Rotation paths and how fast each direction turns (deg/step):
Each turn is a multiple of 5 degrees from 10 to 175, or 0.
Each row of a path follows its step; steps can be skipped.
Path 1:
step 1: [ 0.30  1.09  1.26  0.92 -2.13  1.78  2.09 -0.61  1.12  0.29 -0.87  0.28
  0.05 -0.70  0.28  0.77 -0.51 -2.10  0.65 -0.80  0.17  2.38 -0.15  0.64
  1.22 -1.12 -0.75 -1.23 -1.19 -1.79 -1.07 -0.24  0.25 -0.45  0.06 -0.60
 -1.35  0.26 -0.45 -1.19  1.06 -0.41 -0.23 -0.95  0.19 -1.41  2.04 -0.03
 -0.44  1.38  0.36  0.87  1.57  0.03 -0.47  1.27  0.96  1.59 -1.07 -1.82
  0.26 -1.77  0.88  1.24 -0.43  0.21 -0.24  1.37  3.16  1.61 -0.16 -0.87]
step 9: [-0.85  0.54  1.26  0.03 -1.64 -2.08 -0.50  0.93 -2.29  0.47 -0.39 -1.28
 -0.52 -0.38  1.74 -1.60  1.48 -0.49 -0.04  2.05  0.75  0.68  1.74  1.15
 -1.87  0.42 -1.42  1.22  2.02 -1.88 -0.93 -1.04 -0.89  0.75 -0.36 -1.74
  1.64 -1.61  0.57  0.17 -0.56  0.14  0.81  0.30  1.23 -0.12 -0.28 -0.24
 -1.10  0.71 -1.64  0.47 -0.64 -2.00  1.05  1.54 -0.77 -0.46  0.41 -0.16
 -0.37 -0.48  1.19  0.42 -2.29 -0.60  0.29 -0.74 -0.71  0.49  1.44  0.69]
step 10: [-0.62  0.14 -0.92  0.00 -1.84 -0.07  0.79 -2.40  1.31 -0.38 -0.16 -0.28
  0.73 -0.29  0.99  1.92  1.09  2.23 -1.52 -1.01  0.17 -0.47  0.54 -0.77
 -0.70  0.31  0.28 -1.16  0.06 -0.52  0.64  1.23  1.43  0.41 -1.21  0.32
 -0.95  1.39  1.31  0.79 -0.02  1.17  2.59 -0.62 -1.35  0.86 -0.22  0.99
  0.54 -0.82  2.15  1.93 -0.14 -0.61 -1.07  2.14 -1.57  2.44 -0.40  0.45
  0.84  0.79  0.24 -1.25 -1.01  0.65  1.38  0.29  1.92  0.67  1.23 -0.73]
step 12: [ 1.64  0.88  0.91 -0.66  0.71 -2.45  0.28  0.22 -0.60 -1.46  1.00  0.61
  0.61  0.35  1.58 -1.45 -0.76  2.16 -1.14 -0.74  0.17 -0.91  0.21  1.36
  0.03 -2.40  2.08  0.37 -0.52  0.40  1.45 -0.42  0.85  0.04 -0.59 -0.91
  1.70  0.04  1.05 -0.01  2.03 -2.75 -1.19 -0.96 -0.09  0.55  0.04 -0.08
 -0.14  0.76 -1.74 -0.70 -0.32 -1.26 -1.24 -0.59  0.07  1.09 -0.30  1.42
 -1.03  1.38  0.40 -0.45  0.29 -2.60 -2.52 -0.28  0.05 -0.29  0.04  0.01]
step 17: [-0.13 -1.37  0.11  0.24  1.22 -0.92  0.27 -1.47  0.44 -1.05 -0.23 -2.67
 -2.07 -0.14  0.01  0.24  0.93  0.18 -0.86  1.09 -0.78 -1.68  1.37 -0.62
 -0.37 -0.72  0.21 -2.29  0.94 -1.15  1.49  1.56  0.59 -2.24 -0.48  0.21
 -0.85 -2.03  0.41 -0.78  0.71 -0.26 -1.28 -1.09 -2.18 -0.46  0.47  1.79
 -1.33  0.59  0.56  0.88  1.38 -1.03 -1.51 -1.56  0.56 -0.44  1.48  0.00
  0.58  0.27 -0.57 -0.45  0.46 -0.49  1.11 -2.39  1.43 -1.49 -1.03  0.04]
step 18: [ 0.40  1.02 -2.30  1.29 -2.25 -0.60  0.13  0.35 -1.51 -0.18  1.77 -0.82
 -0.04  2.32  0.77 -0.20 -1.00  1.18  1.78  1.11 -0.89 -0.03  0.44  0.14
  0.65 -0.60 -0.12  0.94  1.18 -0.05  0.08 -1.74  0.22 -1.27  1.71 -2.57
 -0.28  1.35  0.43  0.07 -0.38  0.86 -0.55 -1.37 -1.54  1.40 -0.80  0.92
 -0.08 -1.35 -0.66 -0.06 -0.75  1.52 -0.36  0.38 -0.82 -0.74  0.55  1.20
 -2.45 -0.15 -0.32 -0.14 -1.26  0.34 -0.67  0.73 -3.06 -1.57 -0.26 -0.21]
step 20: [ 1.11 -0.22  0.55 -0.13  1.37  1.06 -1.44  0.21  0.60  1.26 -0.23 -0.28
  0.71 -0.86 -1.77 -1.84 -0.14 -1.78  1.53 -0.31 -0.77  0.14 -1.43  0.51
 -0.44 -0.65  1.33 -1.13 -0.37  0.26  0.82 -1.88  4.29 -0.14  0.31  0.37
 -0.40 -0.63  0.36  0.07  0.67  1.24 -1.77 -0.41  1.21 -0.87 -1.93 -0.28
 -1.10 -1.57  0.79  1.03 -0.61  1.05 -0.47  1.02  0.75 -2.44 -0.32 -0.88
  0.18 -0.09 -1.02  0.18 -0.46  0.73 -0.87 -0.93  2.72 -0.70  0.90 -0.17]
step 21: [ 1.45 -0.89  0.10 -0.14  2.15  0.32  1.23 -0.31 -0.15  1.06 -0.78 -1.01
 -1.45  0.05  1.06 -0.72  0.45  1.73  0.28  0.04  0.44 -0.50  0.70 -0.43
 -0.32  0.93 -0.22  0.02  0.75 -0.21  0.11 -0.92  0.25 -0.63  0.62 -2.73
  1.29 -0.86  1.02  1.55 -0.95 -2.15  1.39  1.35  0.49  1.51  1.10 -3.01
  0.29  0.05 -0.44 -3.52 -1.25 -0.23 -0.41 -0.19  0.50 -0.52  0.41  1.79
 -0.12 -2.23  0.71 -0.42  0.89  1.08  0.37 -1.87 -0.49 -0.79  0.99  0.76]
step 26: [ 1.09  1.40 -0.22  1.05  3.40 -0.41  1.17 -0.02  0.08  1.18 -1.43 -1.78
 -0.66  1.19 -0.63 -0.60 -1.09  0.44  1.88 -0.14 -1.62  0.83 -0.55 -1.63
  0.22  0.79  0.27 -2.00 -1.82  0.96 -1.07  0.85  1.24 -0.86  0.16  0.50
 -0.27  0.55 -1.60 -0.12 -0.11 -2.53  0.10 -1.05 -0.41 -0.82  0.69  1.67
 -0.01  0.22 -0.18  0.08  0.54 -0.30 -0.59  0.22  0.90  0.63 -0.97 -0.16
  3.70 -0.66 -0.06 -0.31 -0.70  0.51 -0.88  0.65 -1.31 -0.75  1.18 -1.44]
step 27: [-0.60 -1.56  0.94  1.19 -0.67  2.24 -0.43  1.36  0.22  1.22 -0.32 -0.23
  0.58  0.66 -2.41 -0.94 -3.26 -0.89  0.60  0.73 -1.06  0.57 -2.24 -0.78
 -0.64 -1.28 -2.08  1.21  0.09 -0.03  0.48  0.11 -0.15 -0.38  1.40 -0.76
  0.54 -0.19  1.38  0.81 -1.78  1.16 -1.10  1.85  0.15 -0.56  1.01 -0.53
 -0.75  0.43  0.44  0.24  0.41  1.35  0.07  0.06 -0.59  0.62  0.67  0.80
 -1.07 -2.12  1.71 -0.32  0.03  2.40 -0.01 -0.53 -0.15 -0.29 -1.85  1.60]
Directions:
[ 0.00  0.31 -0.11 -0.27 -0.49  0.44  0.24  0.26 -0.47 -0.04 -0.18 -0.33
 -0.13  0.10  0.36 -0.01  0.01 -0.21  0.22  0.02 -0.48 -0.02 -0.09 -0.17
 -0.47 -0.27  0.05  0.48  0.18 -0.39 -0.06  0.20 -0.28  0.05  0.03  0.34
 -0.23 -0.04  0.17  0.01 -0.50  0.36  0.12  0.05 -0.49 -0.18 -0.36  0.00
 -0.11  0.28 -0.13  0.31  0.07 -0.23  0.18  0.35  0.29  0.67  0.43  0.07
  0.02 -0.40  0.10 -0.16 -0.14  0.06 -0.34  0.07 -0.33 -0.47 -0.22 -0.38]
80
[-0.38 -0.06  0.03  0.30  0.02  0.14  0.08 -0.34 -0.44  0.05 -0.11  0.03
  0.51  0.17  0.25 -0.39 -0.06  0.21  0.36 -0.23  0.28  0.41  0.03  0.03
 -0.28 -0.38 -0.30  0.28  0.35  0.29  0.20  0.51 -0.07  0.19  0.30  0.05
 -0.27 -0.34 -0.30  0.50  0.04 -0.01 -0.18 -0.60 -0.15  0.21 -0.02  0.16
  0.14 -0.26 -0.47  0.11 -0.28  0.18 -0.09  0.04  0.02 -0.18 -0.08 -0.03
  0.26 -0.46 -0.73  0.38  0.16 -0.21 -0.05  0.12  0.41  0.31  0.12 -0.02]
170
[ 0.29  0.23  0.16  0.10  0.08 -0.57 -0.19 -0.13  0.14  0.32 -0.28 -0.34
  0.10 -0.10 -0.18  0.27 -0.15 -0.11 -0.45  0.08 -0.01 -0.21 -0.31 -0.82
 -0.41  0.07  0.26  0.16  0.10 -0.19  0.26  0.36  0.34  0.39 -0.17  0.08
  0.34 -0.34 -0.53  0.04  0.22  0.25 -0.12  0.36 -0.22  0.19 -0.17  0.04
 -0.06 -0.13 -0.46  0.25  0.43  0.55  0.39  0.32 -0.06  0.02 -0.51  0.02
  0.29  0.14  0.13  0.01 -0.22 -0.09  0.27  0.27  0.07 -0.06  0.15 -0.19]
110
[-0.17 -0.01 -0.39 -0.03 -0.10  0.17 -0.12  0.00  0.12  0.23 -0.30  0.00
 -0.04 -0.39 -0.06  0.40 -0.18  0.08  0.00 -0.42 -0.47  0.26  0.27  0.14
  0.22  0.14 -0.21  0.00 -0.44 -0.07 -0.10 -0.15  0.48 -0.11  0.02 -0.22
 -0.09  0.33  0.28  0.52  0.12 -0.37 -0.20  0.07 -0.54  0.28 -0.38  0.11
 -0.61  0.10 -0.57  0.21 -0.12 -0.36  0.64 -0.02  0.13 -0.05 -0.02  0.26
 -0.03  0.12 -0.30 -0.26  0.41 -0.12  0.34  0.10 -0.30  0.21  0.47  0.22]
135
[ 0.22  0.10 -0.09 -0.19 -0.21 -0.05  0.31 -0.44  0.25  0.06  0.17  0.02
  0.56 -0.08 -0.51  0.38  0.09 -0.44 -0.10 -0.25 -0.25 -0.04 -0.29  0.02
  0.16  0.07 -0.36  0.05  0.26 -0.10  0.00  0.02 -0.21  0.02  0.30  0.37
  0.06 -0.28  0.16  0.30 -0.21 -0.35  0.63  0.11 -0.05 -0.85  0.28  0.00
 -0.32  0.13 -0.43 -0.29 -0.24  0.08 -0.04 -0.36 -0.21  0.01  0.16  0.00
  0.04  0.48 -0.01  0.72 -0.28 -0.02 -0.24  0.21 -0.13  0.10  0.17 -0.15]
10
[-0.41  0.28 -0.48 -0.26  0.01  0.25 -0.26 -0.43 -0.03  0.52  0.17 -0.11
 -0.05 -0.56  0.16 -0.13 -0.07 -0.01 -0.16 -0.26 -0.15 -0.07 -0.15  0.08
  0.16  0.26  0.39 -0.37 -0.49 -0.02 -0.43  0.22  0.00 -0.20  0.40  0.20
 -0.21 -0.42 -0.41  0.01  0.45  0.08  0.06 -0.12  0.01 -0.40  0.32  0.16
 -0.36 -0.12  0.76  0.23  0.11  0.26  0.03  0.44 -0.13  0.21  0.15 -0.20
  0.47 -0.18 -0.12 -0.07 -0.04 -0.23 -0.15 -0.42  0.04  0.13 -0.07 -0.08]
115
[-0.27 -0.25 -0.02 -0.49 -0.18  0.06 -0.10  0.11  0.50 -0.31  0.23  0.11
 -0.26  0.38 -0.09  0.37 -0.03 -0.09 -0.28 -0.24 -0.01 -0.17  0.18  0.23
  0.24 -0.03  0.26  0.17 -0.03 -0.19  0.08 -0.09  0.00  0.62  0.52  0.20
 -0.08 -0.03 -0.24  0.00 -0.67  0.39 -0.04 -0.02  0.32  0.11 -0.22 -0.08
  0.09  0.21  0.14  0.16  0.20  0.00  0.22 -0.76 -0.10 -0.07 -0.10  0.17
  0.82 -0.09 -0.66 -0.26 -0.03  0.07  0.33 -0.07  0.24  0.06 -0.11 -0.24]
125
[-0.10 -0.39 -0.14 -0.53 -0.02  0.23  0.19  0.07 -0.23  0.47 -0.03 -0.22
 -0.29  0.25 -0.17 -0.24 -0.34  0.10 -0.20  0.02  0.19  0.34 -0.30  0.47
 -0.04  0.31 -0.10  0.30 -0.06  0.06  0.16  0.02  0.24 -0.18 -0.60  0.15
 -0.25 -0.02 -0.31 -0.40  0.07 -0.34  0.23  0.48 -0.19  0.00  0.38 -0.28
  0.30  0.36 -0.14  0.33  0.39  0.26 -0.17  0.03 -0.04 -0.22  0.20 -0.24
  0.12  0.05 -0.56  0.06  0.13  0.46 -0.18  0.68 -0.29  0.18 -0.07  0.27]
10
